In the rows, 128 means zero.
Families of rows that turns and mirrors carry onto each other, the same ones carrying the whole set onto itself: the rest of each named row's family, in list order:
3 families of 6 rows:
k316: [126 141 142 101 166 116 110 109 110]
k48: [132 122  92 119 143 141 140 155 134]
k985: [124 129  98  92  93 152 117 112 146]
k618: [127 139 133 118  76 132 100 111 164]
k230: [122 144 160 128 149 101  99 108 114]
k809: [135 136 117  84  97 150 116 113 161]
k396: [135 141 135  97  88 142 107 112 170]
k807: [123 125 120 168 112 114 118 152 142]
k76: [115 125  97 113  81 142 111 110 139]
k285: [117 135 127 110 162 115 112 108  97]
k576: [120 117  93 151 125 128 131 152 126]
k295: [110 134 129 127 152 107 106 106  94]
k709: [114 138 144 136 146  99 100 106 103]
k661: [138 136 148 154 120 115 115 154 163]
k632: [151 141 148 124 138 128 124 156 170]
k330: [117 130 114 126  72 133 103 109 150]
k497: [147 133 119 107 149 141 137 157 155]
k425: [128 146 158 110 160 108 103 109 117]

The rest of the family of k661: k48, k807, k576, k632, k497
The rest of the family of k330: k985, k618, k809, k396, k76

Families of rows that turns and mirrors carry onto each other, the same ones carrying the whole set onto itself: the rest of each named row's family, in list order:
7 families of 3 rows:
k178: [129 153 131 133 135 194 164 117 129 151]
k567: [ 99 177 142  93 124 125 108 115 158 170]
k802: [124 134 148  89 143 152 102 141 191 154]
k292: [110 140 115 105 125 154 158 104 119 116]
k679: [136 114 109  91 125 140 143 133 116 145]
k511: [113 134 141  90 137 126 147 146 133 114]
k835: [112 139 154 146 145 140 133 168 171 164]
k978: [106 151 131 120 121 118 123 167 172 178]
k755: [106 177 122 103 119 140 113  96 150 177]
k186: [101 152 139 164 133 171 151 123 160 153]
k110: [116 125 130 101 120 195 147 110 122 140]
k952: [104 154 140 107 137 179 115 103 184 138]
k812: [136 126 116  97 131 180 107 111 174 169]
k608: [134 120 119 152 129 165 135 143 151 194]
k121: [ 82 176 124 145 114 146 140 122 167 156]
k372: [118 154 171 114 148 156 159 162 148 138]
k967: [117 163 123  90 120 126 105 117 151 189]
k376: [135 103 139  77 125 165 135 153 127 153]
k874: [116 142  94 134 105 151 131 130 150 194]
k532: [101 136 168  90 131 167 141 145 141 120]
k824: [154 119 132 108 141 164 146 161 130 178]

The rest of the family of k755: k567, k967
The rest of the family of k292: k679, k511
The rest of the family of k186: k835, k608
The rest of the family of k874: k978, k121
The rest of the family of k376: k110, k532

Families of rows that turns and mirrors carry onto each other, the same ones carrying the whole set onto itself: the rest of each named row's family, in list order:
5 families of 3 rows:
k39: [105 139 106  98 110 130 140 110 119 102]
k619: [ 89 133 123 180 135 123 118 124 130 146]
k722: [127 104 125 140 143  96 100 141 138 159]
k504: [126 122 123 141 123  79 150 134 149 156]
k613: [160 141 145 148 143 138 131 145 166 110]
k586: [117 152 121 143 125 151 134 144 149  84]
k74: [138  95 130 106 119 141 105  95 123 139]
k384: [149 131 148 165 121 145 145 132 172 114]
k90: [ 98 149 102 130 131  96 136 153 137 117]
k548: [138 130 123 116 141  78 136 140 141 149]
k164: [153 124 133  91 120 139 138  94 129 117]
k341: [148 109 144 157 135 157  98 134 154 123]
k214: [ 88 122 117 143 121 129 123  90 110 145]
k989: [138 113 133 106 100 134 154  85 133 128]
k634: [100 130 133 169 122 165 121  98 127 122]

The rest of the family of k504: k384, k989
The rest of the family of k586: k39, k90
The rest of the family of k548: k613, k164

Families of rows that turns and mirrors carry onto each other, the same ones carrying the whole set onto itself: the rest of each named row's family, in list order:
3 families of 6 rows:
k534: [158  89 177 115 121 164 131 164 158 101 145 135  74 150]
k839: [145 100 152 162  78 135  99 163 207 100 154 141 147 145]
k109: [128 104 147 167  80 138 103 161 212 104 156 149 148 143]
k58: [122 107 140 158  80 136 104 162 208 113 165 158 151 141]
k298: [146 100 141 141  72 129  95 170 198 111 166 153 155 146]
k805: [103 107 152 110 122 170 142 160 162 129 170 173  84 144]
k590: [ 90 110 164 145  90 203 138 189 181 101 148 103 113 167]
k407: [131 104 137 146  75 132 100 166 201 117 169 161 154 143]
k236: [ 94 111 142  98  79 190 130 203 159 130 180 133 131 170]
k767: [131 100 153  88 115 160 133 168 148 131 173 169  88 149]
k437: [131  97 177 137 127 174 141 155 170 100 141 139  70 146]
k665: [ 75 116 147 127  86 200 140 192 175 122 168 125 123 167]
k846: [125  98 174 134  85 195 129 194 174  91 143  87 113 171]
k440: [130  99 151  86  72 182 119 208 152 123 173 118 129 175]
k759: [145  93 166 104  77 184 118 204 157 103 155  95 119 175]
k946: [153  97 148 150  75 130  94 167 200 104 158 143 151 145]
k793: [160  90 166  92 115 158 126 169 146 116 160 152  83 151]
k800: [103 106 163 135 129 177 148 152 172 114 154 157  74 144]

The rest of the family of k800: k534, k805, k767, k437, k793
The rest of the family of k590: k236, k665, k846, k440, k759

Families of rows that turns and mirrors carry onto each other, the same ones carrying the whole set onto itself: the rest of each named row's family, in list order:
4 families of 8 rows:
k399: [126 105 179 131  97 138 118 203 204 151 149  82 146 144 129 108 114 138
 151 124 153 121 133  78 156 112 135 145  81 137 138 171 127 120 125 120
 119  99 134]
k443: [119 118 162 159 115 123 120 122 142 139 108 135 170 148 139 101  95 105
 145 155 145  81 105  97 165 125 110 114  60 126  95 133 147 138 116 126
 118  81 105]
k95: [159  64 189 187 125 140 100 105 180 114 156 130 153 128 146 100 115 142
 160 121 104  97  82  71 160 133 125 109  94 161 151 145 112 135 105 118
 133 109 121]
k235: [101 121 166 129  95 122 132 177 165 165 148 115 157 152  94 128 101 106
 128 149 160 120 163 167 144  75 106 161  89 115 128 111 127 137 114 124
 165 122 126]
k867: [130  99 175 175 114 108 121 128 162 136 103 153 156 160 119 110 110 103
 131 151 162  94 104 112 156 118  83 103  65 115 111 161 122 131 119 127
 107  89 101]
k373: [130 137 155 176 120 150 108 149 144 122 155 128 173 122 149  98 113  84
 159 101 128 118 138 117 136 109 132 174 126 131 149 139 131 164 126 112
 167  98 138]
k315: [130 107 173 136 100 147 104 183 214 161 148  72 148 139 129 108 102 146
 154 136 134 116 118  82 152 116 107 143  88 128 134 179 122 132 126 138
 117  95 142]
k648: [130 140 156 182 108 132 102 140 155 130 146 136 180 118 159 112  95  99
 154 110 136 111 135 144 132 135 129 168  85 125 118 147 115 165 116  98
 157  93 153]
k669: [135  99 183 140 125 127 127 185 198 177 160  74 163 130 135 113 116 169
 166 139 138 122 132 103 153 121 126 143  78 143 146 158 118 118 146 130
 118  99 121]
k391: [131  62 206 198 141 125  74 106 175 117 148 123 147 134 142 114 103 135
 151 107 105 119  92  93 161 134 110 121  83 158 163 152 140 151 118 125
 147 110 141]
k286: [110 127 172 161 107 128 121 119 151 131 100 136 158 163 134 119  96 109
 143 166 162  75  93 101 172 122  93 114  79 138 115 131 145 129 124 138
 124  96 111]
k350: [142  93 190 134  97 142 119 138 186 147 197  87 144 116 130 121 113 129
 142 115 104 131 126 135 153  88 142 175 110 164 174 109 119 142 106 105
 181 129 163]
k466: [135  46 200 140  99 109 134 131 193 155 148 112 135 158  95 133 109 156
 123 165 137 101 100 122 175  97  96 101  50 143 133 122 110 107  90 125
 127 126 113]
k914: [157 107 182 140 115 153 128 169 225 155 150  99 157 133 149 115 113 150
 146 105 155 112 119  89 149 102 119 143  71 129 143 159 138 129 155 131
 124  92 133]
k645: [146  63 194 160 104 138 122 159 197 141 194 106 139 131 106 130 127 136
 137 111 118 140 135 143 144  79 117 160 115 149 186 126  93 133 100 110
 176 141 148]
k623: [128 141 181 116  78 108 134 160 162 152 145 100 141 137  88 140 117 103
 136 135 163 118 148 145 161  83 135 147  88 108 115 126 125 117 119 108
 146 119 106]
k641: [122 127 146 113  76 121 138 164 145 166 147 131 153 137  92 132 124 111
 141 168 152 113 139 152 149  71 121 149 100 128 122 114 108 125 101 108
 156 110 122]
k183: [137  59 192 135 104 137 124 123 182 175 163 112 126 175  96 122 120 141
 120 144 121 108  92 137 166  89 112  99  82 129 127 106 117 111  97 146
 117 141 102]
k220: [143  80 176 187 121 122 122  79 136 126 155 160 164 135 114 123 109 104
 129 142 110 100 106 162 154  93  93 129  95 136 144  88 113 150  91 115
 173 125 119]
k159: [124 125 166 181 117 126 106 159 163 103 140 133 183 104 144 105  97 107
 167 128 142 111 154 101 140 119 120 168 102 146 151 150 122 161 123  97
 182  89 144]
k536: [142  53 184 194 134 143 106 106 185 129 156 138 157 138 161  91 108 129
 138 130 106 109  81 101 146 125  89 130  86 169 171 144 112 157 106 125
 143 100 158]
k896: [150  66 196 159 120 125  93 143 196 138 210  92 143 131 121 122 114 125
 135 116 130 105 147 141 150  86 138 164 116 165 175 108 104 149  85 104
 159 128 133]
k830: [127  84 174 175  95 136 104  98 148 102 143 171 145 152 105 114 100  81
 121 133 128  94 112 135 153  88 106 126 107 134 132  98 121 155  73 112
 179 131 126]
k574: [141  57 220 132 101 115 133 128 196 157 165 115 139 157 102 132  95 160
 115 166 132 109  81 117 177  85 114  95  77 145 128 124 117 122  96 124
 137 135 126]
k444: [141  54 209 129 103 119 137 125 194 153 152 103 119 157  90 119 129 133
 120 156 130 116  94 105 176  69  93 110  90 154 168 121 123 108 109 134
 132 124 111]
k778: [121 139 148 175 115 140  94 140 160 126 135 131 161 120 141  97 122  80
 166 108 138 114 156 128 126 128 114 174 107 137 151 138 120 155 131 117
 158  89 129]
k614: [132  88 196 173 117 109 124  86 140 122 152 172 152 135 112 120 115  96
 127 137 134 108 118 164 152  96 120 127  98 153 146  82 114 145 101 103
 177 130 112]
k59: [110 119 162 157 102 138 136 139 151 143  93 154 166 149 118 104 102 124
 154 155 136 112 100  97 155 124  94 104  68 112 104 147 135 124 133 136
 138 103 115]
k916: [130 134 163 112  75 133 153 161 180 167 154 122 152 141  99 114 112 107
 132 166 164 103 146 153 141  79 117 150 103 123 118 111  95 125 110 116
 148 114 113]
k314: [145  56 210 204 142 140 103 117 194 113 156 109 155 142 152  99  98 130
 141  98 112 108 101  87 158 134 106 126  75 145 160 146 134 146 115 130
 137 115 130]
k498: [153  71 196 147 107 127 106 150 202 152 200 109 142 114 107 109 120 132
 138 107 108 149 144 143 134  88 135 157 107 143 166 132  91 148 103 102
 172 128 144]
k503: [113  88 184 169  97  99 114  96 121 125 150 139 142 141 100 117 112  80
 127 160 113 115 112 160 159 103 106 135 103 147 142 109 101 144  69 101
 165 126 131]

The rest of the family of k536: k867, k648, k350, k914, k623, k444, k503
The rest of the family of k159: k95, k235, k669, k183, k896, k830, k59

Families of rows that turns and mirrors carry onto each other, the same ones carrying the whole set onto itself: the rest of each named row's family, in list order:
5 families of 4 rows:
k523: [122  98 110  82 135 109 152 146 159 147 138 117 106 182 115 170 151 120
 139 106 140 139 121 129 160 137 143 139 114 123 125 176]
k103: [119 153 119 147 171 171 131 106 116 154 134 111 125 120 146 135 174 115
 118 123  95 140 147 113 150 147  94 159 157 134 143 132]
k434: [130 113 101  82 130 119 138 137 160 135 133 104 101 170 110 175 155 126
 128  90 118 150 104 134 153 140 148 136 100 113 132 159]
k853: [116 153 107 147 163 177 134 100 121 151 122 111 124 127 144 139 180 129
 106 132 117 135 149 112 149 139 108 172 172 138 137 138]
k82: [149 125 131 119  94 126 171 101 124 174 121 110 100 135 173  97 141 125
 107 110 132 131 147 150 124 147 158  95 149 132 124 106]
k34: [102 144 145 134  92 103 124 117 125 126 117 119 118 107  89 177 126 145
 166 142 132 127 148 111 154 140 154 131 138 139 111  87]
k583: [108 162 155 144  87 115 121 132 127 129 108 124 131 117  96 163 123 157
 155 155 135 118 155  99 153 133 154 120 131 144 107 116]
k993: [144 129 133 122  74 147 155 111 131 177 110 120  90 139 160 102 133 124
  93 118 126 119 142 135 117 149 164  91 142 136 107 130]
k768: [155 118 133 125  93 141 165 102 123 174 110 123  86 137 171 100 138 129
 100 107 130 117 155 135 120 134 153  95 144 127 112 124]
k512: [131 109 117  74 151 117 138 134 159 139 122 107 107 173 115 165 144 131
 138 106 128 154  99 121 158 137 141 132  96 134 117 168]
k702: [116 166 141 137  84 117 117 117 123 129 111 128 124 109  96 183 131 147
 159 134 126 132 167 105 148 139 165 120 129 129  97 107]
k964: [118 139 119 148 165 177 133 111 114 147 131 123 122 132 145 137 160 136
 108 121 120 143 148 108 155 144  87 174 164 140 133 134]
k900: [107 142 142 134  98 117 109 123 124 121 118 119 122 104  89 170 122 147
 154 142 136 128 170 112 160 125 163 126 136 131 120  91]
k228: [124 154 112 149 170 161 130 111 118 138 132  95 129 125 144 140 178 142
 110 116  96 147 144 116 159 145  91 154 151 130 142 133]
k96: [103 151 158 134  99 113 123 123 130 127 117 126 131 120  82 171 127 136
 164 145 129 111 158 101 156 131 159 123 133 132 103 105]
k401: [144 123 131 127  94 138 165  95 122 173 118 114  86 138 165 107 139 113
 109 110 124 134 159 148 131 143 163  80 138 129 134 119]
k45: [126 120 103  78 136 105 138 132 164 135 126 116  96 177 114 171 152 124
 141 103 153 140 117 120 149 131 151 139 107 126 133 172]
k271: [161 141 139 122  97 142 161 107 133 164 115 121 103 121 173 114 137 120
 100 114 127 129 146 144 129 142 171  74 141 134 113 122]
k65: [136 103 103  79 136 109 138 144 158 144 130 115 101 164 118 172 147 130
 143  97 135 147 117 125 153 123 151 146  92 115 132 162]
k596: [118 146 102 140 167 173 131 103 111 165 133  98 133 132 133 142 170 145
 109 120  98 142 141 108 147 147  92 163 151 138 121 138]

The rest of the family of k993: k434, k583, k228
The rest of the family of k401: k523, k964, k900
The rest of the family of k768: k103, k96, k65
The rest of the family of k702: k512, k271, k596

